0: [117 145 167 101 207 132 158  62 177 150 133 151 138 153 162 140 130 156
 182  80 174 101 134 138]
1: [114 143 105 118 158 186 194 101 178 101 120 152 103 165 104 173  74 145
 123  74 174 137 128 142]
2: [119 154 173 154 152 118 117 127 100 148 154 104 162 116 159  64 165  94
 130 183  84  80 186 103]
3: [125 112 161 130 162 156 150 150 117  97 113 134 138 124 149 114 161 117
 111 142 109  80 107 104]
4: [163 130 146 150 104 125 124 143 175  90 117 143 121 156 137 134  77 152
 144 166 108  93 163 122]
5: [140 144 148 107 130  99 169 137 142  96 147  96 148 143 139 104 154 129
 164 125 112 112 137 127]
6: [137 151  57 151 123 138 203  93 163 229 149 142  96 124 138 104  87 178
 144  52 169 132 123 106]
7: [127 155 117 133 111 197 133  61  80  35 176 125 155 103 129 144 107 183
  74 161 163 155 142 157]
8: [131  78 159  89 139 115  92 106 123 133 102 126 138  94 183 130 145  99
 150 151 146 108 118 104]
9: [112 182 142 141 141 135 159 114 135  59  81 126 106 139 136 115 135 170
 130  95 162 164 121 117]
10: [154 125  95  93 150  80  83  85  85 140  88 116 141 102 135 121 139  79
 157 147  82  92  95  99]
11: [110 118  67 141 115  63 128  99 152 136 130 128 108 137  60 170  57 169
  66  82 120 184 152 151]
12: [105 139 145 154  66 130  82 147 115 135 111 138 135 140 145 115 116 136
 117 142 110 168 132 147]
13: [175 132  87 119 117 129 158  73 145  69 139 197 110 120 109 115 123 159
 170  90 103 159 119 147]
14: [111 122 111  89 129 101  96 173 136  94 153 119  61 162 119 149  52 154
 111 194 190 176 184 180]
15: [157 189 128  70 160 134 176 191 155 146 128 145 146 130  99 142 143 142
 213 116 134 158 157 148]
16: [139 143 163 110 113  78 225 134 145  97 160 125 173 173 135 114 158 137
 164 128 107 110 156 138]
17: [112  92 163  95 125 112 127 150 116 116 137 138 155 124 154 125 158 102
 130 146 119  87  93  86]
18: [127  87 141 100 151 149  64 124 114 118 135 132  96 137 125 139 121 131
 169 126 132 113 124 129]
19: [153 108 164 147 212 149 137  83 208 125 133 140 153 124 193 132 116 172
 193  61 175  77 115 125]
20: [152 141 116 101  82 154 122  84 121  49 159 111  82 154 114 141 142 116
 112 104 151 114 178 168]
21: [ 79 144 137 150  92 149  82 120 126 134 126  86 163 119 145  73 150  98
 123 150 102 135 163 139]
22: [131 146  85 151 125 190 106 127 125 101 120 143 108 120 107 144 108 139
 145 125 149 133  83 117]
23: [128 103 124  87 153  70  67 139 102 159 165 136 172 195 123 109 151 109
  63 185  72 120 194 162]
24: [145 106 121 111 114 134 118 178 129 137 142  97 167 121 141 101 130 104
 129 166 121 111 168 125]
25: [136 128 136 162 104 130 115 134 174  98 130 137 122 175 128 143  80 150
 127 153 121 111 164 137]
26: [115 105 153 139 141 163 161 152 110 141  91 115 146 123 183 105 163 120
 113 156 125 112  84  95]
27: [130  83 191 138 196 162 172 171  76  78 115 124 131 108 164 111 176 104
 130 135 104  48  99  87]
28: [ 97 178 144  85  69 206 116 176 118 161 151 160 167 159 129 163 125 187
 153 126 170 206 182 133]
29: [112 128 123 123 182 150 139 156 141 174 109  80 135 116 120 157 124 122
 116 133 155 150 111 106]
30: [135 153 150 137 173  54 148 164  69 138 186 156 129  88 143  82 181  98
 142 153 152  99 147 132]
31: [102 148 126 145 128 156 113 110 119  88 169 123 143 102 137 120 128 138
  90 144 138 157 136 140]
32: [111 142 137  72 121 147 139  52 121 117 137 153  95 166  75 142 114 150
 136  80 162 100 155 127]
33: [147 174 104 142  99 145  93 177 113 127 111 190 131 136 130 119  97 155
 136 158 139  55 167 182]
34: [127 153  58 122  87 113 100 176  88 135 140 156 163 152 113  82 123 102
  95 172  90 144 184 170]
35: [137 138 135 155  93 151 158 146 131 179 177 146 138 144 101 170  89 166
 151 147 139 118 140 147]
36: [118 107 151 115 155 161 147 153  86 113  97 104 102 119 153 103 150  97
 112  94 126  89  86  89]
37: [111  90 114 111 118 143  97 132  93 149 156 124 113 140 101 138 138 121
 122 148 124 152 146 163]
38: [128 106 177 132 138 156 155 111 114 130 151 130 154 115 134 138 120 120
 122 121 114  98 128 112]
39: [104 136  71 161 112 191  95 130 118  98 122 138 100 116 140 137 128 125
 158 140 128 106  57  93]
40: [162 152 113  51 166 141 173 194 127 115 170 134 210 134  71 118 109 124
  54 162  87 186 211 195]
41: [197 114 153 117 170 143 168 141 150 114 120 121 133 140 154 131 109 132
 164 122 161 128  96 115]
42: [126 140 155  85 176 135 130 112 130 112 139 168 116 146 117 116 131 120
 181 151 140 103 127 130]
43: [ 91 101 151 197 132 166 198  75 154 152 107 182 117 157 103 167 111 146
 146  77 178 113 133 152]
44: [165 169  99 146 121 197  88  96 132 105  77 124  93 125  98 149  82 166
 119  87 140 156 120 134]
45: [103 141 121 196 111 106 116 119 151 124 121 124  69 145  97 147 136 169
 123 103 173 144 147 160]
46: [129 106 125 117 140 161 151 161 182 136  45 113 128 105 157 123 152 121
 200 103 137 143 105  98]
47: [124 132  90 187 138  90 118 113 121 126 181 116 119 106 135 154 162 114
 128 129 107  90 131 143]
48: [132 170  77 125  73 122 163 181 199 122 119 115 103 140  98 146 110 140
 119 127 145 129 145 149]
49: [134 164 119 123 101 172 109  88 105 177 124 134 102 151 117 198  98 135
 107  67 136 109 137 134]
50: [143 102  83 122 116  85 129 143 143 137 136 122 129 125  86 161  76 150
  88 115 131 150 159 135]

[155  99 141 113 122 101  68 102 149 155  70 105 108 105 166  83 154 118
 162 148 117 106  99 107] --> 8 10
[ 70  55 162  93 151 127 113 156 111 114 132 147 169 133 161 121 164 114
 138 139 122  78  91  65] --> 17 3
[127 115  90 122 137  86 127  91  66 163 161 105  45 117 100 140  88  78
 115  45 133 115  82 105] --> 49 36
[ 88  98  99 157 167 116 152 159 107 143  82  98 188  58 210  75 183 126
 160 155 119 142  95  68] --> 26 46
[117 169  30 132  46 132  79 203  49 140 168 173 151 187  81  80  83 130
  59 170  76 188 225 204] --> 34 12
[198  88  98  74 175  33  70  69  35 113  64 100 141  77 172 106 169  47
 184 160  35  70  74  75] --> 10 8
[140 134  84 178 131 201 132 183 114 120 198 178 114 177  51 174  81 196
 128  69 199 103 188 165] --> 35 1
[105 100 210 160 130 167 188  77 126 107 137 121 129 118 127 139  98 113
 114 106 116  86 138 107] --> 38 3
[119 192 161 144 155 173 175 124 116  61  74 163  88 179 115 126 141 205
 126  96 171 163 142 138] --> 9 1
[200 112 162 122 209 152 174 120 172 138  94 117 126 141 131 168 108 163
 164  97 178 136  97 118] --> 41 19
[106 164 151 131 127 154 167 128 131 109  57 167 113 141 134 106 161 163
 151 117 148 159 104 116] --> 9 46
[139  89 176  86 148 111 132  70 136 130  85  90 115  92 174 135 158 111
 178 134 150 127  82  89] --> 8 17
[142 116 105  86 126 103 113 158 159 104 117 167  97 138  95 165 121 142
 147  97 101 162 146 119] --> 50 18
[135  98 116 148 128  91 134 107  72 156 135  88  93 105 104 119 111  91
 120  74 126 128  90  87] --> 36 38
[ 98 132 126 107 148 149 109 147 100 146 132 161 129 136 128 149 103 120
 145 144 166 144 153 145] --> 37 18
[126 128 125 146 157 137  91 109 142 131 178  85 116 114 107 111 114 138
  81 154 149 135 132 154] --> 31 37
[154 181 147  90  96 176 136 140 167 215 163 162 194 140 124 150  99 118
 129 114 133 117 160 199] --> 35 49
[ 52 117 203 184 136 120 123 126 123 121 167 136 159  80 151 127 113 111
 141 118  93 173  79  73] --> 38 17
[143 109  92 128 118 168 125 133 156 110  98  89 125 118  80 194  93 120
  76 109 127 154 144 159] --> 50 44
[186 131 144  60 179 144 133 106 146 109 140 118 127 155 116 130 124 153
 186  64 121 145 109 108] --> 41 42
[134 187  80 155 165 110 157 120 151  83 121 137  93 149 122 135 158 144
  95 112 129 177 123 114] --> 9 45
[120  84 132 115 140 157  31 115 117 147 131 103  77 131 133 157 112 158
 167 101 131 128 125 124] --> 18 37
[123  64 135 116  94 153 118 145  78 144 160 148 118 138  96 150 137 110
 102 163  85 182 150 184] --> 37 12
[107 122 119  84  90 117 120 161 148 162 179 165 129 166  99 135 107 111
 136 185 126 140 152 181] --> 37 35
[125  48 157 114 144 111 121 125 203 146 105 107  81 112 118  95 122 200
 149 136 110 150 135 139] --> 18 25
[142 140 125 163 100 114 113 100 115 122  87 138 104  94 146 172 127 120
 184 102 147 124 120 129] --> 22 18
[101 148  96 209  91  72 119 102 122 119 106 132  72 146  66 169 139 175
 102  85 195 151 153 166] --> 45 11
[124 104 125 159 104  81 113  87 130 116 105 116  98 117 120 155 153 146
 125 111 175 134 130 131] --> 45 47
[138 160 181 129  86  74 108  90 147 139 121 138 124 150  97 131 143 112
 163 108 155 227 114 145] --> 12 45
[127 145 114 176 122  93 114 104 137 145 108 112  91 134 101 139 147 154
 109 121 159 157 137 143] --> 45 50
